128 stands for zero in the data rows.
Some points:
[ 81 130 135 118 106 186  64 113 122 129  68 152 153 129 114 104 124  53 161 134 166 141 138 138  96 188 129 193 140 119 124 102 153 141 121 138 131 117 154 171 120 106 113 166  82  95 133 157 162 131 163 122  92 102 113 139 108 123 140 100 108  88 122 109]
[124 139 116 134 110 131 125 133 137 110 119 114 154 133 106 113 138 135 154 137 141 115 134 117 103 112 118 151 172 134 110 127 131 141 131  94 140 132  96 131 178 135 107 136 143 122 135 134 138 110 138 109 106  98  93 157 110 151 161 126 145 166 134 106]
[117 141 138 126  85 160 100 125 132 131 138 119 147 112 114  88  80 102 127 133 147 132 115  83 121 129 111 130 171 136 121 109 143 119 133 130 133 154  79 174 123 122 125 136 102 119 133 151 165 105 152 112 105 122 122 129 113 119 135 127 136 165 106 136]
[142 154 158 122 151 115 125 142 141 107 118 122 179 166 103 129 126 161 131  94 162 124 127 161 145  95 167 133 145 116 121 128 123 137 132 158 122 113 147 114 144  87 124 153 148 128 140 145 120 146 114 119 161 137 133 151 107 135 150 139 138  78 156 139]
[141 116 116 120 143 130 177 123 179 165 132 146 148 104 116 124 102 139  90 102 115 167 117  90 120 146 144 123 106 160 162 134 133  99 136 152 110 150 151  82 123 170 164 120 140 130 129  97 134 155  78 133 143  82 113 119 114 135 143 126  86 135 142  87]
[168  93 125 132 131 135 125 158 142 119 149 105 123 142 130 217 109 122 113  92 134 163  99 175 161 123 152 128 109 140 131 130 137 122 126 106 141 151 134 105 132 139 169  94 116 147 110 153 119 175 135 125 148 178 107 156 136 118 149 140  95 116 123 167]
[119 143  92 136 117 144 162 129 132  93 140 117 118 134 137  87 196 133 152 159 157 133 142 139 163 125  92 158 146 129 122 105 134 125 166  84 137 114 103 158 146 101  68 176 127 143 133 177 133  50 158 140 126 122  99 114 136 169 143 130 166 120 170 126]
[137 104 124 127 134 129 133 175 153 118 148 134  84 135 111 182 125 140  90  96 118 170 104 166 159 126 145 106 119  98 133 114 126 115 125  94 124 160 160  81 100 173 159 116 104 147 108 126 132 192 120 129 144 189 144 147 139 118 128 108 121 151 118 155]
[ 88 134 137 126 156 173 105 115 120 120  87 137 155 117  98  92  72  86 126 137 146 105 142  93  96 146 126 149 159 149 129 121 139 145 131 130 109 134 116 141 119 121 129 143  97 118 133 138 178 142 137  98  85  87 115 148 111 104 136 107 108 134 119  83]
[176  86  91 133 114 140 162 128 140 144 175 114 127 146 148 169 123 152 103 124 117 195 120 126 146 141 155 117  98 135 141 121 125  91 128 134 100 117 148 122 123 159 167  92 132 147  87 123  91 121 131 157 151 128 114  89 129 132 132 129 121 105 145 118]
[126 106 137 131 144 110 130 123 149 148 124 113 146 134 137 137  92 124 122  96 128 127 126 112 135 134 134 126 123 116 127 130 133 149 123 149 136 146 118 116 124 130 138 118 132 113 110 121 137 140 116 123 155 130 128 128 119 124 109 133 131 122 128 140]
[114 109 128 136 144 113 138 146 119 135 116 160 105 124 133 116 165 141 154 148 115 123 133 138 136  98 114 120 107 106 105 174 131 134 139 110 138 139 124  89 133 159  99 142 144 122 144 123 144 142 124 117 134 123 130 148 131 142 124 124 137 150 122 119]
[ 93 118 102 130  58 162  88 145 149  61  97 108 166  80 124 117 143 120 169 138 162 168 162 164  98 138 115 172 178 155 124 101 142 134 123  91 126  87  96 149 170 111  88 160 116 120 132 152 135 112 156 166  76 109 113 125 129 171 159 138 158 129 127  97]
[132 117 118 144 220 120 147 101 102 147 128 107 137 185 157 132 131 133 105 137 100  57 154  85  75 131 137 125 124 127 100 187  82 144 104 166 127 125 156 144 112 122 146  96 136  96  95  76  55  96 110 123  88 110 150 112 113 106 108 122 121 113 125 112]
[185  89 123 129 172 128 130 168 149 119 140 114 105 185 128 222 123 119 103  92 130 153  89 169 151 140 150 109 118 114 127 138 128 154 124  99 140 154 138 111 128 153 169 105 109 145 129 162  87 170 146 116 142 190 107 148 138 104 153 137 116 130 121 166]
[ 92 172 106 132 136 143 141 136 102  97 133 115 106 126  96 114 162  86 159 179 161  89 122 108 137 124 106 135 131 141 124  92  95 127 154 106 138  92  93 152 130 117  96 141 149 153 145 178 119  73 148 131 120 106 141 120 124 151 147 126 159 133 147 134]
[113 163 153 108  69  98  94 115  96 107 112 167  95  71 119 127 155 146 138 135  97 118 102 174 142 121 103  94  98 145 181 111 128  93 106 114 112  89 116 103 115 121 132 121 158 186 149 110 161 172 101 131 134 147 149 129 192 100  72 154 124 151  74 146]
[160 122 117 153 180 119 150  87  77 164 166  95 137 136 176 132 138 145 112 150  91  83 176  75  98 126 124 100 143 140  92 164  89 146 101 164 111 119 169 142  89 106 118 110 135  86 104  70  76  95 131 142  99 140 164  81 116 118  93 113 132 109 111 108]
[108 149 146 111 130  97 116 136  97 125  84 176  87 140 122 128 139 137 136 139  90  68 120 174 116 120 110  94  89 125 173 162 105 129 119 120 111 111 114 127  94 136 120 127 139 144 148 116 130 139 109 110 121 165 151 150 169  95  85 145 141 166  92 172]
[130 164 150 131 138 115 123 136 140 106 129 122 173 154 104  92 124 167 123  95 170 139 135 150 135 133 173 155 115  95 118  92 124 118 133 165 121 108 139 122 142  76 116 167 155 145 140 159 116 125 104 129 179 155 164 153 103 151 160 104 157  79 165 160]
[152 113 148 137 183 132 137 110 157 184  92 133 139 124 119  76  89 135  91 119 120 114 118  52  92 136 119 123 102 142 137 177 143 103 138 142 115 163 119 108 120 172 162 117 128 143 124 107 140 151  96  72 155  95 129 105 105 105 131 113  96 153 137 114]
[111 170 136 113  91 135  93  95  96  88 113 128 103 133 106 117 147  83 164 160 136 120 102 144 140 159 115 130  74 124 147  63 140 116 122 132 137  85 116 178 150 105 130 125 139 163 147 189 130  88 155 144 146 104 137 126 149 103 119 131 133 105 126 143]
[130 132 115 153 141 121 149  98  70 156 190  95 142 115 185 132 127 141 100 152  88  96 178  85 112 121 123 112 138 142  78 151  86 113 103 181 111 126 170 145  96 101 130  89 130  83  90  43  79  98 112 166 101 115 155  81 106 117  91 117 118 104 111 116]
[116 107 140 124 107  81 135 155 127 168 145 168  96 109 135 127 124 129 143 156 104 112 142 125 127 100 137 115 126 106 132 179 151 138 118 119 138 169 120 110 138 152 116 117 119  92 151 103 156 136 116 119 123 132 138 142 132 146 125 138 106 177 119 113]
[156 123 148  99  64  96 150 127 136 133 147 152 118 119 149 156 134 138 141 121 118 146 132 161 182  99 116  97 176 128 139 128 147 160 147 128 142 137 101 160 139 104  90 149 109 114 148 126 146 102 158 162 124 135 110 122 162 140 120 189 148 120 118 117]
[119 137 130 123 101 116 130 111 161 155 140 115  86  75 161  98 143 161 122 100 116 168  98 124 141 116 112 135 120 108 127  84 159 134 144 121 174 138 151  91 139 149 153 115 139 129 132  91 144 163 119 136 169 128 108 107 137 152 115 111 126 129 169 148]
Along one direction, these points spread out more than along any other. Take the direction at right angles to it along which they spread out most. Go by this last direction. Where along it does each point below lie, from 0 to 99? The average is 50, and the first point in the table lies past the average. One standard deviation of the points above along it is 16.
[130 164 150 131 138 115 123 136 140 106 129 122 173 154 104  92 124 167 123  95 170 139 135 150 135 133 173 155 115  95 118  92 124 118 133 165 121 108 139 122 142  76 116 167 155 145 140 159 116 125 104 129 179 155 164 153 103 151 160 104 157  79 165 160] >> 45
[160 122 117 153 180 119 150  87  77 164 166  95 137 136 176 132 138 145 112 150  91  83 176  75  98 126 124 100 143 140  92 164  89 146 101 164 111 119 169 142  89 106 118 110 135  86 104  70  76  95 131 142  99 140 164  81 116 118  93 113 132 109 111 108] >> 81
[ 93 118 102 130  58 162  88 145 149  61  97 108 166  80 124 117 143 120 169 138 162 168 162 164  98 138 115 172 178 155 124 101 142 134 123  91 126  87  96 149 170 111  88 160 116 120 132 152 135 112 156 166  76 109 113 125 129 171 159 138 158 129 127  97] >> 55
[168  93 125 132 131 135 125 158 142 119 149 105 123 142 130 217 109 122 113  92 134 163  99 175 161 123 152 128 109 140 131 130 137 122 126 106 141 151 134 105 132 139 169  94 116 147 110 153 119 175 135 125 148 178 107 156 136 118 149 140  95 116 123 167] >> 22
[141 116 116 120 143 130 177 123 179 165 132 146 148 104 116 124 102 139  90 102 115 167 117  90 120 146 144 123 106 160 162 134 133  99 136 152 110 150 151  82 123 170 164 120 140 130 129  97 134 155  78 133 143  82 113 119 114 135 143 126  86 135 142  87] >> 46
[156 123 148  99  64  96 150 127 136 133 147 152 118 119 149 156 134 138 141 121 118 146 132 161 182  99 116  97 176 128 139 128 147 160 147 128 142 137 101 160 139 104  90 149 109 114 148 126 146 102 158 162 124 135 110 122 162 140 120 189 148 120 118 117] >> 43
[119 137 130 123 101 116 130 111 161 155 140 115  86  75 161  98 143 161 122 100 116 168  98 124 141 116 112 135 120 108 127  84 159 134 144 121 174 138 151  91 139 149 153 115 139 129 132  91 144 163 119 136 169 128 108 107 137 152 115 111 126 129 169 148] >> 37
[130 132 115 153 141 121 149  98  70 156 190  95 142 115 185 132 127 141 100 152  88  96 178  85 112 121 123 112 138 142  78 151  86 113 103 181 111 126 170 145  96 101 130  89 130  83  90  43  79  98 112 166 101 115 155  81 106 117  91 117 118 104 111 116] >> 82
[117 141 138 126  85 160 100 125 132 131 138 119 147 112 114  88  80 102 127 133 147 132 115  83 121 129 111 130 171 136 121 109 143 119 133 130 133 154  79 174 123 122 125 136 102 119 133 151 165 105 152 112 105 122 122 129 113 119 135 127 136 165 106 136] >> 57
